In the data rows, 128 means zero.
Here are some points, one per row:
[ 80 115 107 136 109 115 158 138 126 129 106 107 117 156 142  98 101 131
  75 129 123 125 121 167 137 142 121 126  84 113  90 120 153 135 123 110
 160 131 128 147  97 142 120 107 154 120 149 129 134 137  77  95 106 141
 122 141  51 111 154 110 121  95  84 141]
[162 138 137 131 130 142 105 141 149 119 123 112 140 152 147 142 144 114
 122 121 124 127 128 128 117 106 112 169 129 100 137 123 130 124 145 142
 122 132 124 108 154 124 106 112 144 115 133 170 130 111 122 122 127 130
 123 255 132 134 135 131 157 134 138 131]
[137 111  98  83 169 135 120  60 126  61 136  98 138 123  40 132 112 132
 138 121 122 156 110 114 123 143 155 129 157  70 163 126 139 151 139 136
 118 111 119 127 147 114 123 138 120 142  91 113 149 134 121 117 144 126
 151 113 142 103 141 150  90 139 143 221]
[131 135 112 180 137 131 112 107 108 123 127 113 124 153 113 156 137 144
 121 182 146 118 103 137 105 139 163 108 137 159 120 121 166  95  88 155
 150 113 135 172 121 131 148 141  92 125 130 106 127 138  84 119 163 116
 148 148 160 182 113 113 142  97 150 110]
[ 97 129 133 142 140 110  97 137 110 178 192 129 139  83 100 133 152 141
 108 149 107 154 102 100 168 153 116 109 119 123 112  85 155 138 108 140
 103 129 113 145  91 130 161 148 123  89 157 143 105  87 137 120 155 136
 135 132 101 129 105 165 115  96 103 139]
[ 88 113 229 102 134 149 122 172 137 127  92  87 115 135  84 129 128  89
 158 139 137 143 151 153 137 176 145 113 116 135 113 182 121 128 160 110
 123 161 152 131  92 125 127  93 132 112 111  92 111  83 118 110 125 157
 121 137 127 131  59 138 135 120 128 136]
[137 118 178 130  72 146 123  86 175 127 134 109 132 144 132 138 148 124
 168 125 136  89 127 140 133 102 108 126 139 112  70 113 115  96 120 133
 140 120  87 138 136 139 111 157  91 131 125 128 141 133 187 120 101 147
 136 127 104 147 130 117 156 114  78 141]
[107 148 104 129 118 158  96 133 105 121  74 141 133 127 107 107 117 117
 137 189 152 150 139 143 131 108  97 144 140 123 139 102 119 127  83  83
 138 131 110 118 141 222 141 106 141 141 145 128 144 118 164 134 120  71
 109 122  94 147 104 142 155 145 130 136]
[120 115 150 203 124 146 120 142 135 105 153 167 158 114 124 136 128 145
 126 142 103 130 137 129  95 143 119 140 148 129 130 113 122 146 117 132
 136 177 139 115 158 120 171  83 132 131 125 108 124 162 107 114 104 211
 119  99 139 106 176 116 156 186 142 118]
[108 138 107  88 129 128 111 139 134 142 123 150 167 118 129 132  80 164
 137  54  86 134 116 107  92 154 161 141 107 121 102 129 128 127 104 110
 142 134 134 129  86 141 108 162  93  87 138 143 123 185 156 111 160 101
 120 116 173 128 138 126 144 151 157 106]
[117 170 138 171 143 106 112 135  87 138 136 144 119 126 144 106  97 131
 161  76 132 141 134 150 130 124 170  75 138 156 102 151 112 141 123  97
 120 109 133 122 148 111 127 115 103 171 140 113 112 135 129 146 140 128
 132 160 123  57 138 160 127 105 104 117]
[125  96 136 121 158 146 158 121 122 175 140 158 146 107 114 115  91 113
 162 111  82  72 145 114 113  93 116 148 128 109 192 109 115 132 116 127
 153 108 150 143 137 121 166 125 126 100 108  88 153 106 110 128 104 146
 115 136 127 142 123 149 128  80 150 120]
[120 116 131 143 144 128 110 163 111 135 119 105  33 124 136 115 158 105
 144  97 124  75 104 148 131 124 130 126 137 115 149 130 129 135 139 126
 131 112 112 121 118 108 165 105 140 108  98 157 134 114 155  93 149 105
 123 113 111 154 166 101 125 176 138 129]
[128 125  95 111 136 170 118 105  97 102 142 172 143 104 181 109 141 136
 176 136 112 136 120 120 130 165 164 104 169 135 134 130 111 119 169 157
  93 126 117 162 135 116 104 107 185 134  95 165 141 166 118 125 157 135
 114 113  91 129 125 140 121  78 139 102]
[129 122 112  93 154 182 174 126 123 118 116 130 132  90 130 106 134 117
  97 124 121 114 144 151 132 159  96 130 128 142 122 132 123 145 114 176
 151  92 157 154 128 114 124 135  87 122 127 121 128 112 139 196 171 118
 127 130 141 105 125  98 138 181  94  97]
[137 109 126  75  97 133  91 130 117 143 123 108 120 135 127 120 141 111
 139 170 170 131 137  95 123 102 106 103 132 129 137 139  89 135 119 135
 123 102 148 131 104  95 134 130 147 143 153 108  76 167 138 123 115 141
  85 132 115 128 167 122  87 141 117 120]
[113 135 134 133 113 125 143 132  80 130 114 127 146 130 115 165 162 192
  83 118 164 127 140 114  86 116 154 134 118 103 152  96 120 112 134 117
 102 155 139 115 172 125 121 144 146 109  58 119 135 120 161 112 141 124
 129 101 159  76 137 136  98  71  79  89]
[111 111 119 164 105  99 138 118 152  92 124 159 142 135 132 123 109  97
 116 133 185 129 121 164 154  85  96 102 103 117 137 182 144 103 168 149
 131  98 108 107 109 109 128 133 134  92 161 131 114 127 144 112 152 123
 111 101 138 113 135 159 195 139 149 121]
[ 96 122 139  83  75 145 118 122 150 113 159 136 149 111 123 126 130 154
 106 120 101  97 112 121 143 130 130 128 168 154 147 173 114 155 124 136
 110 130  91 142 142 144 108 101  91 168 146 154 149  58  71  81 114  76
 131 120 165 143 152 145 104 146 145 107]
[164 101 145 133 150 107 141 143 138 143 148 128 132 159 114 136 148 133
 103 123 105 144 121 126 139 100 120  96 101 238 125 130 135 148 151 112
 115 120 152 138 144 176 138 104 143 108 127 140 154 155 137 133  99 111
  87 116 137 124 127 153 135 114 138 176]
[178 118 135 131 131 143 141 141  78 102 114 132 137 121 135 172 120  92
 130 111 118 110 116 165 160 124 111 177 117  67 111 111 116 128 142 123
  85 129 119 123 130 127 112 135  72 165 114 139 115 171  98 126 120 152
 104  98 159 176 110 108  89 114 120 133]
[172 119 131 130 182  95 146 107  91 153 119 131 129 126 155 119 126 122
 125 132 172 118 151 101 113 122 135 142 118 130 122 197 110 113  74 119
 127 217 102 133  99  98  93 147 138 144 144 149 108  98 135 116 112 128
 136 103 114 135 111 126 153 138 127 148]
[139 167 144 132 137 136 122 152 157 173  99 123 171 150 139 108 120 125
  85  97 136 169 127 127 127  71 143 125 147 124 117 105 167  98 141 191
 154 134 124 100 112 122 170 107 130 173 131 126  92 124 126 136 118 149
 172  93 104 124 111 108 133 129 152 141]
[102 126 119 120 127 114 128  54 137 128 115 134  84 135 143 139 152 100
  95 138 138 138 140 121 166 114 143 158 131 149 165 109 143 163 168 128
 130 159 155 166 116 129  94 135 128 146 140  90 158 167 140 184  96 140
 173 156 127 160 152 146 140 158 136 121]
[112 182 129 119 122  78 137 113 159 129 129 151 125 106 122 125 142  94
 153 136 121 127 156 140 171 141 126 142 134 146 145 134 122 111 141 122
 120 131 137  70 152 111 145 169 135 110 130 125 139 113 128 135 118 107
 110 147 117 136 129   0 114 106 154 120]
[102 119 118 127 139 102 170 181 165 105 129 118 145 120 203 192 107 120
 129 154 140 103 123 110 108 153 154 134 150 148 140 127 133 110 119 121
 140 100 131 117 135 130 121 124 141 135 142 143 139 126 169 141 142 121
 182 124 115 134 121 172  91 144 128 150]
[212 131  87 133  91  90 145 131 137 125 171 105 141 131 134 144 155 149
 148 130 113 159  94  67 115 141 136 135 131 101 129 145 145 165 126  78
 141 119 153 122 130 155 135 129 147 133  95 108  93 114  97 181 149 113
 117 105 133 101 116 109 143 150 107 128]
[132 131 146 148 158 140 125 165 148 139 137 108 157 173 114  58 110 163
 146 144 125 141 107 118 120 149 124 118 105 129 145  88 119 135 141 111
 116 107 114 128 145 110  73 190 135 110 141 137 134 124 113 157  99 111
 130  88 148 141 118 130  89 147 129  87]
[156 151  77 120  89 114 131 118 157 139 116 130   0 124 133 132 120 156
 125 113 119 156 185 144 113 136  62 128  78 132  63 109 120  96 117 140
 138 124 128  88 136 123 141 130 163 148 157 140 151 126 132 125 111 149
 148 110 165 115  97 165 133 119 155 127]
Along one direction, these points spread out more than along any other. Take the direction at right angles to it along which they spread out most. Then take the direction at right angles to both along which they spread out most. Go by this last direction. How many in every 100 of the points above lie lower along it than each point below? Round to a whole number. More than half of the points above lie lower than the first one.
[172 119 131 130 182  95 146 107  91 153 119 131 129 126 155 119 126 122
 125 132 172 118 151 101 113 122 135 142 118 130 122 197 110 113  74 119
 127 217 102 133  99  98  93 147 138 144 144 149 108  98 135 116 112 128
 136 103 114 135 111 126 153 138 127 148] 59
[137 111  98  83 169 135 120  60 126  61 136  98 138 123  40 132 112 132
 138 121 122 156 110 114 123 143 155 129 157  70 163 126 139 151 139 136
 118 111 119 127 147 114 123 138 120 142  91 113 149 134 121 117 144 126
 151 113 142 103 141 150  90 139 143 221] 14
[117 170 138 171 143 106 112 135  87 138 136 144 119 126 144 106  97 131
 161  76 132 141 134 150 130 124 170  75 138 156 102 151 112 141 123  97
 120 109 133 122 148 111 127 115 103 171 140 113 112 135 129 146 140 128
 132 160 123  57 138 160 127 105 104 117] 86
[102 119 118 127 139 102 170 181 165 105 129 118 145 120 203 192 107 120
 129 154 140 103 123 110 108 153 154 134 150 148 140 127 133 110 119 121
 140 100 131 117 135 130 121 124 141 135 142 143 139 126 169 141 142 121
 182 124 115 134 121 172  91 144 128 150] 48
[212 131  87 133  91  90 145 131 137 125 171 105 141 131 134 144 155 149
 148 130 113 159  94  67 115 141 136 135 131 101 129 145 145 165 126  78
 141 119 153 122 130 155 135 129 147 133  95 108  93 114  97 181 149 113
 117 105 133 101 116 109 143 150 107 128] 7
[111 111 119 164 105  99 138 118 152  92 124 159 142 135 132 123 109  97
 116 133 185 129 121 164 154  85  96 102 103 117 137 182 144 103 168 149
 131  98 108 107 109 109 128 133 134  92 161 131 114 127 144 112 152 123
 111 101 138 113 135 159 195 139 149 121] 52
[ 96 122 139  83  75 145 118 122 150 113 159 136 149 111 123 126 130 154
 106 120 101  97 112 121 143 130 130 128 168 154 147 173 114 155 124 136
 110 130  91 142 142 144 108 101  91 168 146 154 149  58  71  81 114  76
 131 120 165 143 152 145 104 146 145 107] 83
[137 109 126  75  97 133  91 130 117 143 123 108 120 135 127 120 141 111
 139 170 170 131 137  95 123 102 106 103 132 129 137 139  89 135 119 135
 123 102 148 131 104  95 134 130 147 143 153 108  76 167 138 123 115 141
  85 132 115 128 167 122  87 141 117 120] 34
[ 80 115 107 136 109 115 158 138 126 129 106 107 117 156 142  98 101 131
  75 129 123 125 121 167 137 142 121 126  84 113  90 120 153 135 123 110
 160 131 128 147  97 142 120 107 154 120 149 129 134 137  77  95 106 141
 122 141  51 111 154 110 121  95  84 141] 90
[125  96 136 121 158 146 158 121 122 175 140 158 146 107 114 115  91 113
 162 111  82  72 145 114 113  93 116 148 128 109 192 109 115 132 116 127
 153 108 150 143 137 121 166 125 126 100 108  88 153 106 110 128 104 146
 115 136 127 142 123 149 128  80 150 120] 79
